(in the rows, 128 means zero)
Each path is a new rotation, seen through one point. The rows after it are directions, each followed by how far the rotation turns it, in degrees a step (0 if it stays put).
Each turn is a multiple of 5 degrees from 10 to 175, or 0.
Each row of a path follows its step; steps can be skipped.
path 1
step 0: [130 124 124 116 134 126 141 132 132 127 125 124 127 128 133 118 130 122
 117 113 134 134 137 129 132 132 139 131 136 130 132 126 128 131 131 122
 132 116 114 136 135 133 126 131 125 136 140 121 128 130 134 132 126 123
 127 129 127 125 124 133 128]
step 1: [130 137 136 121 141 126 136 131 122 125 132 119 123 138 126 132 118 126
 128 131 125 125 145 139 126 127 130 126 120 114 131 127 130 122 124 125
 123 127 130 126 128 127 119 136 131 121 125 130 130 123 134 125 144 122
 130 132 132 131 131 123 135]
step 3: [116 125 127 125 124 127 123 134 131 120 130 130 130 130 121 133 131 128
 132 129 137 133 134 127 121 133 132 121 138 131 130 128 134 126 126 122
 144 121 134 128 140 140 124 129 133 121 128 124 127 133 139 120 142 118
 124 130 120 127 133 123 136]
step 6: [131 131 124 132 150 116 119 134 133 128 136 126 132 137 129 128 135 121
 135 125 126 121 139 141 127 135 134 127 134 134 121 123 135 122 114 125
 130 125 127 119 125 129 132 119 127 127 135 135 129 130 135 128 130 129
 128 128 129 126 133 127 127]
step 8: [122 126 134 123 130 117 133 122 128 136 134 131 127 123 125 133 131 127
 137 133 136 129 132 134 119 132 132 128 129 122 125 121 132 128 126 140
 143 117 129 133 142 120 125 120 130 127 135 134 125 126 121 131 126 125
 131 113 124 126 132 117 125]
step 10: [126 128 135 122 128 129 137 138 121 133 123 141 142 130 118 133 127 131
 115 136 130 130 118 133 120 131 132 122 125 122 126 131 119 124 125 131
 123 130 131 133 128 127 125 125 126 131 136 136 128 135 125 125 131 116
 119 119 141 132 124 121 131]
step 11: [127 121 139 128 137 112 126 131 130 136 131 124 130 115 128 128 121 129
 120 123 132 125 120 137 124 135 132 130 140 133 121 127 125 124 125 132
 126 116 116 136 129 131 127 134 127 120 133 123 129 130 139 127 122 136
 134 132 131 131 135 135 126]
step 12: [132 132 128 132 133 136 144 141 117 126 126 136 131 133 120 132 117 132
 129 120 125 124 140 132 124 130 131 128 124 125 131 127 127 123 122 117
 134 129 129 126 135 136 136 145 129 132 139 127 133 127 133 126 120 130
 126 129 125 134 130 129 130]
step 13: [124 120 144 133 137 130 134 128 127 129 131 123 126 133 127 133 124 127
 121 133 131 118 125 127 126 133 132 134 123 132 130 129 135 123 131 130
 133 134 138 139 135 112 125 125 134 119 128 136 135 126 125 116 127 136
 137 124 139 129 134 125 132]
step 14: [121 115 130 129 130 132 120 131 118 127 135 115 133 114 128 132 129 124
 124 120 124 124 131 120 121 132 125 134 134 135 126 135 133 137 120 118
 140 120 136 134 131 136 125 131 130 133 131 129 124 133 128 128 121 131
 120 128 116 129 124 123 129]
step 15: [129 123 134 135 127 131 133 137 121 121 135 130 131 133 130 144 142 137
 127 131 119 134 131 125 129 140 148 124 121 120 131 130 128 125 131 123
 127 124 130 118 136 131 122 119 133 126 132 125 129 134 128 127 133 131
 126 131 137 125 126 128 128]
[128 130 128 130 128 126 128 128 129 128 128 130 129 129 129 129 129 127
 123 127 128 130 128 130 130 129 127 128 129 129 131 128 124 127 125 129
 125 127 129 128 128 130 127 126 125 128 130 124 125 127 130 130 129 130
 126 128 131 130 128 130 128] -> 65
[126 122 129 125 127 126 125 128 130 127 127 129 128 127 129 126 129 125
 129 128 129 130 129 130 127 127 125 130 128 128 129 127 129 128 129 129
 129 127 128 131 128 130 130 128 127 128 131 129 131 129 128 128 129 131
 129 126 128 128 128 128 126] -> 130
[127 129 130 128 128 131 129 127 129 126 130 129 131 129 129 129 131 126
 132 131 130 128 128 132 127 128 127 129 124 129 126 127 125 123 129 128
 128 129 127 129 130 129 125 129 130 128 129 126 126 129 129 128 129 126
 126 128 128 127 129 126 126] -> 155
[129 129 127 129 131 128 127 133 132 125 129 131 128 127 128 130 125 128
 127 129 127 129 128 129 130 127 128 127 126 127 132 127 127 127 130 125
 130 127 127 127 126 129 128 125 129 127 128 128 130 126 127 126 126 127
 127 129 125 126 126 128 128] -> 125
[126 128 128 127 125 128 129 127 130 131 128 128 126 128 132 130 128 129
 129 129 129 129 133 128 128 130 128 128 129 131 126 129 127 128 125 124
 129 128 125 128 128 131 130 125 128 128 128 128 129 130 129 126 125 127
 128 129 127 129 129 128 127] -> 125
[127 128 130 126 126 128 133 129 129 129 129 127 129 127 125 128 124 126
 128 127 129 129 125 128 127 129 128 129 128 130 130 128 127 128 127 124
 125 127 129 130 129 128 127 132 127 127 125 127 131 127 129 127 130 127
 128 129 128 127 128 128 127] -> 35
path 2
step 1: [130 122 130 117 122 117 130 134 130 135 124 124 127 130 137 138 130 126
 138 131 125 135 129 135 139 126 123 127 113 135 115 124 123 132 117 135
 128 140 139 131 136 127 132 120 123 126 123 131 117 118 121 127 126 134
 134 128 115 116 128 132 134]
step 2: [117 128 128 132 121 125 131 126 125 117 121 136 126 128 141 130 118 124
 136 122 130 126 126 138 130 129 125 117 124 134 124 132 132 126 130 135
 120 120 123 125 128 136 117 122 106 128 129 121 132 122 115 130 130 119
 137 139 123 122 128 118 132]
step 3: [130 132 133 123 130 118 138 135 119 132 132 124 128 137 124 125 139 116
 141 124 127 130 129 135 134 143 124 139 129 134 137 134 127 129 123 135
 128 131 120 128 129 125 121 108 128 122 128 114 138 126 127 128 125 126
 141 128 126 121 132 126 122]
step 4: [123 128 123 117 127 113 126 128 134 128 132 136 145 135 121 139 124 122
 128 118 122 129 127 124 137 129 119 126 125 130 121 125 127 124 122 127
 128 124 122 130 146 128 124 124 120 134 143 133 130 123 131 129 128 137
 132 139 125 114 132 130 123]
step 6: [136 129 124 116 122 120 133 117 117 130 127 130 130 131 128 126 131 131
 144 123 126 133 124 128 146 132 128 113 126 129 129 138 125 126 125 124
 126 129 121 131 135 136 124 115 132 122 128 126 120 128 119 119 136 120
 127 131 119 128 138 129 139]
step 7: [115 126 118 120 128 126 130 129 126 125 138 136 137 132 129 119 128 128
 129 126 133 126 128 139 136 135 130 126 119 136 116 132 128 122 124 139
 118 126 128 128 131 132 133 115 117 137 133 134 132 131 136 125 118 126
 141 112 124 121 137 121 131]
step 8: [126 120 133 128 120 120 135 138 129 130 121 129 133 133 142 137 130 122
 135 124 115 129 136 135 146 133 117 137 113 130 118 126 129 126 129 133
 134 141 124 133 130 129 126 122 123 131 120 130 131 117 120 124 129 127
 129 126 131 121 128 138 133]
step 11: [123 122 133 116 122 108 134 128 128 127 134 131 139 124 120 136 122 132
 128 116 122 127 123 126 136 133 114 125 126 129 126 121 131 132 125 135
 128 129 115 137 144 132 133 126 121 127 137 134 126 119 123 126 123 124
 132 129 115 130 131 123 123]
step 12: [129 128 131 123 123 127 129 125 121 132 124 139 129 136 136 131 128 120
 124 126 117 139 127 130 135 138 131 120 131 127 116 131 125 132 115 139
 118 135 140 133 125 119 126 118 116 120 122 139 130 122 129 124 129 127
 143 136 126 130 135 117 133]
step 14: [120 125 126 111 125 127 130 127 126 125 138 129 139 136 130 126 125 125
 124 134 135 120 129 137 137 134 116 134 132 136 115 135 125 128 126 136
 121 122 126 134 136 126 131 104 125 131 128 126 138 132 130 124 126 125
 138 120 125 127 133 138 123]
step 15: [124 132 131 130 121 119 133 140 124 126 126 136 141 126 131 134 127 121
 130 118 113 127 133 132 139 142 126 123 123 128 111 130 130 132 124 130
 133 133 122 137 131 133 121 126 125 131 126 138 135 127 124 124 135 133
 121 132 145 118 133 135 135]
[130 128 128 129 126 131 128 128 128 130 129 127 126 127 130 130 127 128
 129 127 127 135 129 127 131 128 128 128 129 129 127 129 127 126 127 130
 133 130 130 127 128 127 128 127 131 127 128 126 130 127 127 128 127 131
 128 129 129 128 129 132 127] -> 160
[129 129 126 132 130 127 128 127 131 130 130 130 126 129 128 127 129 128
 128 129 125 130 127 125 128 129 125 126 129 126 131 130 127 130 125 127
 128 127 126 129 131 124 128 129 127 130 128 128 129 128 128 128 126 127
 127 128 126 129 128 127 127] -> 55
[126 131 128 129 127 127 127 126 128 127 128 127 128 129 128 130 128 126
 130 128 128 125 129 128 126 129 126 131 128 128 127 129 129 128 130 129
 129 127 127 129 129 123 125 128 129 133 128 124 129 130 129 127 129 129
 129 131 132 127 129 131 127] -> 65
[123 130 128 128 130 129 128 128 130 130 126 125 129 128 127 128 126 128
 128 130 130 127 127 128 130 126 123 128 127 130 126 127 128 126 128 129
 127 129 128 128 131 129 128 129 132 128 128 130 129 127 131 127 125 130
 128 127 126 127 124 128 128] -> 110
[130 126 129 130 128 126 130 131 127 129 128 125 127 124 126 128 131 125
 130 128 128 128 131 127 128 128 128 129 126 128 129 128 132 130 129 127
 128 129 126 129 127 128 126 126 129 129 128 129 128 128 128 126 125 130
 126 128 127 130 127 127 131] -> 145
